In the data rows, zero lies at 4.5, halfway between 4 and 5.
Some points, each followed by its number:
[7 9 5 5 5 7 5 3 7 6 2 8] 0
[6 9 5 4 4 6 5 2 7 4 0 7] 1
[5 9 4 4 3 4 4 1 6 2 0 6] 2
[5 9 4 3 2 3 3 1 6 1 0 5] 3
[5 9 4 3 2 3 4 1 5 1 0 5] 4
[5 9 4 2 3 4 4 2 5 3 0 5] 5
[5 9 3 2 3 4 4 2 5 3 0 5] 6
[4 9 3 3 2 2 4 1 5 1 0 5] 7
[4 9 2 3 2 2 4 0 6 1 0 6] 8
[4 9 5 5 4 0 7 3 6 5 1 7] 9
[5 8 5 5 3 1 7 2 5 5 1 7] 10
[6 8 5 4 3 2 6 1 5 4 2 7] 11
[6 8 5 4 2 2 6 1 4 4 2 7] 12
[6 8 6 4 2 3 5 1 4 3 2 7] 13
[6 7 6 4 2 4 4 0 4 3 3 7] 14
[7 7 6 4 2 4 4 0 4 3 3 6] 15
Which five points above are nearest to each new point? Their numbers follow each, nearest first.
[3 9 4 5 4 1 5 3 7 4 0 4] 9 10 2 7 5
[6 7 7 4 3 4 3 1 5 3 3 5] 15 14 13 11 12
[8 8 5 4 5 5 5 0 5 4 3 5] 15 14 11 13 1
[6 9 4 7 5 5 4 0 8 5 2 3] 1 2 0 11 5
[8 8 4 4 5 5 5 0 5 4 4 5] 15 14 11 13 12
[6 9 2 6 2 2 5 0 5 3 1 3] 7 4 2 8 3
[8 8 4 5 5 5 5 0 5 4 4 5] 15 14 11 13 12
[3 9 4 5 4 4 4 3 7 3 0 4] 2 5 6 3 4
[4 9 4 5 5 1 6 3 7 4 0 5] 9 10 11 2 5
[3 9 4 5 4 2 5 3 7 4 0 5] 9 2 10 5 6
